In the rows, 128 means zero.
Each path below is one point turned by a fixed rotation once a step. After each direction that follows a path, write how fast that rotation turns it, in degrees a step (0 if it stays still).
Each turn is a multiple of 5 degrees from 10 to 175, or 0.
Each row of a path follows its step; steps can be skipped.

step 0: [133 126 119 116 127 135 137 126 125 141 122 123 131 129 129 120 135 138
 122 129 126 131 126 126 125 131 132 133 129 126 138 137 128 127 140 136
 133 124 123 116 132 120 122 131 130 131 122 130 126 127 130 129 124 123
 124 124 133 119 124 128 131 126]
step 1: [127 124 132 129 142 119 126 127 121 134 126 122 123 133 124 122 130 116
 129 130 135 123 134 124 134 126 132 115 134 125 129 121 127 130 130 132
 120 126 124 136 133 134 128 128 118 136 141 130 131 138 123 131 128 136
 134 134 128 134 128 132 129 132]
step 3: [133 129 135 130 140 119 126 137 131 139 128 120 124 126 119 137 122 120
 126 139 122 122 131 123 120 132 132 128 139 131 129 134 126 123 130 129
 134 130 121 125 134 128 125 125 133 119 133 130 136 128 123 119 133 136
 129 125 129 124 128 123 131 133]
step 6: [127 122 127 123 129 133 133 127 120 131 131 129 137 130 122 128 129 126
 125 131 132 127 131 128 125 140 129 132 131 136 127 118 126 123 128 120
 134 134 128 133 120 132 127 133 131 120 125 118 126 124 113 128 135 129
 131 135 117 144 128 132 127 118]
step 8: [130 119 127 119 127 129 141 114 126 132 133 123 133 130 123 119 120 120
 127 134 123 130 140 119 123 131 124 127 119 127 132 133 125 134 131 123
 131 129 121 127 128 131 122 126 121 127 125 124 130 130 123 134 129 128
 129 134 141 132 137 125 131 119]
step 12: [131 127 118 123 130 126 135 125 122 132 129 130 134 117 126 137 119 129
 126 123 122 130 131 130 140 123 127 129 127 125 134 128 119 130 132 134
 128 120 126 132 132 129 126 124 122 126 125 147 136 134 123 124 128 117
 137 130 128 125 138 123 132 130]
step 26: [136 123 128 128 129 131 137 124 122 129 130 117 127 138 124 132 124 116
 124 147 129 134 141 135 122 125 129 125 133 127 125 126 133 134 133 122
 126 133 119 135 130 130 129 131 128 123 137 124 130 131 126 126 130 126
 131 130 132 120 132 122 129 120]
step 27: [122 122 131 121 132 128 142 124 127 126 130 130 131 125 122 127 129 135
 127 114 131 141 129 125 126 132 139 123 131 135 135 131 130 132 124 132
 130 124 134 129 128 115 133 130 120 135 119 124 134 131 131 132 130 128
 122 122 121 137 131 131 124 129]
step 29: [137 126 130 127 133 128 135 125 128 134 120 121 124 128 126 123 131 125
 130 128 138 128 119 127 133 142 130 128 129 126 135 126 120 121 129 125
 135 121 136 127 130 121 127 140 129 136 131 117 132 129 121 129 134 119
 128 131 130 133 125 130 117 115]
Directions:
[126 128 127 130 129 130 128 127 129 128 128 127 128 131 128 126 124 128
 127 127 129 126 130 128 126 127 128 130 130 127 127 126 128 128 127 125
 129 129 127 130 126 129 126 128 128 127 131 129 129 129 128 130 127 126
 128 129 129 130 129 126 129 129] -> 160
[128 127 127 127 129 128 124 127 127 130 128 130 127 129 127 124 130 129
 127 127 130 130 127 130 128 127 129 127 127 129 129 129 130 126 129 128
 126 128 126 128 126 128 129 128 128 129 127 128 128 128 127 129 127 128
 128 130 125 130 126 127 129 129] -> 80
[126 126 131 128 129 126 129 123 127 128 127 128 129 129 129 128 126 124
 130 129 129 126 129 128 130 129 128 127 128 129 129 130 127 127 127 128
 129 128 129 127 128 128 127 128 128 129 126 128 129 128 128 127 131 128
 127 130 126 128 127 128 128 130] -> 155
[127 129 128 129 129 128 126 129 131 128 125 128 126 127 129 127 129 126
 129 128 129 130 129 129 127 128 128 127 130 129 128 128 129 129 128 129
 127 127 129 128 132 129 130 128 126 125 130 127 127 127 127 127 129 128
 126 128 129 129 129 128 128 132] -> 175
[129 130 130 127 128 128 129 130 127 129 132 129 129 128 125 126 129 126
 127 126 128 126 127 127 129 127 130 129 129 130 128 127 126 128 124 129
 128 127 127 129 130 128 130 131 127 128 128 126 128 129 128 127 129 129
 128 130 127 129 128 129 125 127] -> 140
